Here are some points, one per row:
[-0.4  0.  -0.2 -1.4 -0.1 -0.4  0.8  0.4 -0.9 -0.2  0.5 -0.5  0.3 -0.3 -0.6 -0.1 -1.5 -0.9  0.6  1.3 -1.1 -0.6  1.2  0.3]
[ 0.3 -1.4 -0.4 -1.1  1.8 -0.6 -0.6  0.4 -0.1  0.2  0.7 -0.1 -0.4  0.1  1.1  2.4 -0.3  1.1 -1.6  1.5  0.3 -0.9  0.1  0. ]
[ 0.7 -0.7 -0.4  0.9  1.6  0.3 -0.1 -0.5  0.2  0.3  0.8  0.3  0.7 -0.5  0.4  1.7  0.6  0.9 -1.5 -0.2  0.8 -0.7 -0.4 -1.2]
[ 0.7  0.3  1.3 -0.1 -0.2 -0.1  0.5  1.4 -0.3  0.3  0.3 -0.3  0.5  0.4 -0.7  0.8 -0.5  0.5 -0.4 -0.7 -1.4 -0.7  0.3 -0.5]
[ 0.9  0.4 -0.1  0.9 -0.2 -0.3 -0.8 -0.8  0.9  0.  -1.2  0.5 -0.8  0.1 -0.3  0.8  0.5  0.4 -0.7 -0.1 -0.2  1.2 -0.5  0.2]
[-2.4  0.   0.6 -1.2 -2.7  0.5  0.1  0.2 -0.5 -1.7 -0.2 -1.1  0.1  0.7  1.3 -2.1 -0.9 -1.3  2.1  0.8  1.9 -0.7  1.4  1.8]
[-1.3 -1.4 -1.8 -0.3  0.9  0.5 -0.8 -1.2 -0.1 -0.5  0.1  1.2 -0.7  0.5  1.1 -0.1 -0.8 -0.5  0.1  1.2  1.8  0.  -1.1  0.2]
[-0.6 -0.3 -0.3 -0.5  0.8 -0.3  0.7 -1.1 -1.3  0.5  1.1  0.4 -0.3 -0.3 -0.3 -1.   0.3 -0.8 -0.8  0.6  0.7  0.3 -0.8  0. ]
[-1.1 -1.  -2.2 -0.8  2.   0.9  0.2 -1.  -1.1  0.9  1.   0.9 -0.1  1.   0.   1.1 -0.8  0.5 -1.3  0.5  1.2 -0.8 -1.5 -0.8]
[ 0.2 -0.1 -1.8  0.1 -0.9 -0.7 -0.4 -1.  -2.  -0.2 -1.   2.  -0.9  0.2 -0.6 -1.6 -1.4 -1.4  1.2  0.8 -0.3  1.2 -0.9  1. ]
[ 1.1 -0.1 -0.2  1.8  0.1 -0.5 -0.4  0.4  0.4  0.2 -0.6  0.3  0.3  1.1 -1.1  1.5 -0.4  0.9 -0.4 -1.8 -1.1 -0.2 -0.4 -0.2]
[-1.   0.3  0.1  0.7  0.4  0.1  0.2  0.9  0.7 -0.2  0.2 -0.4  2.3  0.8 -0.7  1.1 -0.9  1.6 -0.3 -1.8  0.5 -1.6 -0.3 -2. ]
[ 0.4 -0.4 -0.2 -1.4 -0.1  0.6 -0.7  0.7 -0.1 -0.7 -0.5 -0.2  0.2  0.3  0.1  1.7 -1.8  1.   0.7  0.5 -0.2 -0.8  0.1  0.2]
[-1.5  0.5  1.3 -1.4 -1.   0.5  0.9 -0.8 -0.4 -1.2  0.3 -1.4 -0.8 -0.4  1.3 -2.3  1.5 -1.7  1.   1.6  0.9 -0.1  0.9  0.6]
[ 1.3 -0.2 -0.7  1.2 -1.   0.1 -1.8  0.1  0.8 -0.4 -1.5  1.  -1.  -0.1  0.7  0.   0.2  0.9  0.3 -0.3 -0.5  1.2 -0.4  0.9]
[-0.8  0.2 -0.2  0.5 -0.9  0.1 -0.2 -1.7  0.3 -0.5 -0.7  0.4 -1.   0.1  1.1 -2.1  2.3 -1.1  0.8  0.9  1.1  1.2 -0.4  0.8]
[ 1.6  0.2 -1.1  0.4  1.3  0.  -0.2 -1.   0.2  0.3  0.4  0.2 -1.4 -1.1  0.5  1.5  1.2 -0.2 -1.1  1.  -1.4  0.9 -0.8  0.3]
[-1.2 -1.   0.1  1.7 -0.6  0.9 -0.6 -0.8  1.2 -0.9 -0.9  0.3 -0.3  1.6  0.3 -1.3  0.7  0.1  0.7 -0.5  1.3  0.4 -0.7 -0.1]
[ 1.   1.6  2.   0.  -1.6 -0.3  0.2  0.9  0.5 -0.5  0.3 -1.4 -1.1 -0.6  0.4 -0.9  0.5 -0.4  2.1  0.  -1.3  0.6  1.9  1.3]
[-2.2  0.7  0.3  0.9  0.1  0.4  1.  -1.2 -0.6  0.   0.1  0.5  1.7  1.  -0.3 -1.   0.2 -0.2 -0.9 -1.6  0.8 -0.2 -0.8 -1.7]
[ 0.3  1.7  1.  -1.   2.1 -0.4  1.3  0.1  0.3  1.4  3.3 -1.6 -0.2 -2.5 -0.4  1.   3.  -1.2 -2.2  1.  -0.6 -0.4  0.9 -2.1]
[ 0.8  0.7 -0.9  1.9 -1.4 -0.5  0.6 -1.  -0.2  0.  -2.5  1.5 -0.6  0.1 -1.3 -1.3 -0.9 -0.5  1.  -1.5 -0.7  1.3 -0.5  1. ]
[ 1.4  0.6  1.  -1.1 -0.5 -0.8  0.8  1.5 -1.3  0.5  0.2 -0.5 -0.1 -0.6 -1.7  0.8 -2.1  0.2  0.5  0.8 -2.  -1.   1.2  0.3]
[-0.2  0.5 -0.1  1.6 -0.1 -0.3  0.7 -0.3  0.  -0.1  0.   1.9  2.3  2.1 -2.2 -1.5 -1.4  0.4  0.1 -2.9  0.8 -0.9 -1.  -1.6]
[-0.4 -1.4  1.3 -0.7 -2.5  1.4 -2.   1.4  1.6 -1.6 -1.2 -1.8  0.   1.   2.3  0.6 -0.2  2.   2.2  1.1  1.9 -0.5  0.9  1.7]
[ 1.4  0.8  0.2 -0.5 -0.5 -1.   0.7  0.8 -0.3  1.4  0.2 -0.1 -0.2 -1.1 -1.   0.2 -0.9 -0.5  0.3  1.6 -2.3  0.7  0.4  0.4]
[-1.4 -0.5  0.  -1.5  1.3  0.4  0.6 -0.4 -1.8 -0.2  0.7  0.8  1.3  0.9 -1.  -0.1 -2.4  0.2  0.   0.4 -0.1 -1.2  0.1 -0.4]
[-2.1  1.2  2.6 -2.  -0.1 -0.7  1.6  1.  -1.1 -0.3  1.1 -2.   1.9  0.1  0.  -0.9  0.1 -0.7  0.5 -0.3  0.3 -1.4  1.  -1. ]
[-0.2 -0.4  0.1  1.3  1.3  0.4 -0.7 -0.4  1.2  0.   0.7 -0.4 -0.4 -0.5  0.2  0.6  2.1  0.6 -1.5 -1.   1.5  0.5 -0.8 -0.6]
[ 0.2  0.5 -0.6  1.2  0.3  0.6 -0.4 -1.2  1.3  0.2 -0.1  0.2 -1.   0.   1.  -0.9  2.  -0.2 -0.4 -0.5  0.   0.7 -0.4  0.1]
[-0.2  1.3  0.7  1.3 -1.1  0.1 -0.3 -0.5  0.4  0.6 -0.2  0.  -0.5  0.  -0.4 -1.8  1.2 -1.1  0.1 -0.7 -0.1  0.8 -0.1 -0.3]
[ 0.4  1.  -0.2  0.5 -0.4  0.   0.6  0.2 -0.6  0.1 -0.5 -0.3 -0.8 -0.1 -1.  -1.7  0.  -1.3  0.1  0.1 -1.4  1.  -0.4  0.5]
[-0.9 -0.6  0.  -1.8  0.1  0.3  0.5  0.6 -1.8  0.2 -0.8  0.6  0.6  0.4 -0.4 -0.5 -2.2 -0.2  1.6  1.4  0.  -0.6  0.3  1.5]
[ 1.6 -0.6  0.7 -0.9  0.  -0.1 -0.6  0.8  1.  -0.2 -0.2 -0.9 -1.2 -0.9  0.9  1.6  0.9  0.2  0.5  2.4 -0.8  0.2  0.8  1.8]
[-2.2 -1.7 -0.7 -2.4  0.   0.4 -0.4  0.2 -1.5 -0.6  0.3  0.2  1.   1.3  0.5  1.7 -2.7  1.   1.5  1.3  1.3 -1.  -0.2  0.8]
These points spread out most along one direction. Take the direction at right angles to it along which they spread out most. Go by this last direction. For each point below, how far along it does it lie, from 0 to 99? The average is 50, and the first point in the table lies past the average. One standard deviation of the points above along it is 16.
[ 0.8 -0.1 -0.1  1.5  0.9  0.4 -1.2 -0.2  2.   0.1  0.5 -1.  -0.5 -0.5  1.6  0.9  3.7  1.3 -1.7 -0.5  1.1  0.7 -0.5 -0.6] -> 34
[ 0.5  0.6  2.   0.1 -1.1  0.   0.1  2.   0.7 -0.1 -0.6 -0.3  1.5  0.6 -0.5 -0.5 -0.4  0.5  0.  -2.  -0.7 -0.7  1.1 -0.6] -> 53
[-0.4 -0.2 -1.5  0.8  1.1  0.2  0.3 -3.3 -0.4  0.7  1.4  1.1 -1.6 -0.8  1.2 -2.3  2.9 -2.4 -1.6  0.   0.7  2.2 -2.2 -0.8] -> 23
[ 0.4  1.5  0.4 -0.5  0.7 -0.3  1.4  0.2  0.3  0.5  1.1 -0.6  0.2 -1.5 -0.4 -0.4  0.6 -0.9 -1.5 -0.3 -1.8  0.6 -0.4 -0.6] -> 50
[ 1.4  1.3  0.2  0.6 -0.1 -0.9  0.5  0.4 -0.1  0.7  0.2  0.1 -1.  -1.7 -1.6 -0.6 -0.4 -0.5  0.6 -1.  -2.7  1.2  0.8 -0.1] -> 39
[ 1.2 -1.6 -0.8 -0.9  0.7 -0.5 -1.7  0.8  0.6 -0.1 -0.6 -0.1 -0.5 -0.3  0.8  2.3 -1.   1.1  0.8  1.3  0.2 -0.8  0.2  1.1] -> 60
[-1.5  0.8  1.6 -1.   0.5 -0.1  0.4  0.5  1.2 -0.1  1.2 -1.7  0.6 -0.4  1.1 -0.8  1.8  0.  -1.  -0.3  2.  -1.4  0.6 -0.9] -> 56
[ 0.   0.3  0.2  1.  -0.4  0.   0.4  0.   0.3  0.4 -0.2  0.6  1.1  0.2 -1.4 -0.7 -0.9  0.1 -0.3 -2.2 -0.9 -0.3 -0.4 -0.6] -> 50
[ 0.9 -1.4 -0.6 -0.3  0.2 -0.1 -0.7  1.7  0.2  0.1 -0.1 -0.2  1.3  0.9 -0.6  3.4 -1.8  2.7  0.   0.  -0.1 -1.8  0.9 -0.4] -> 79
[ 1.1 -1.  -1.9  2.4 -0.9  1.  -2.  -0.3  0.8 -0.5 -3.4  2.2 -1.   0.7 -0.3  0.6 -1.1  0.9  1.1 -1.5  0.4  1.3 -1.3  1. ] -> 25
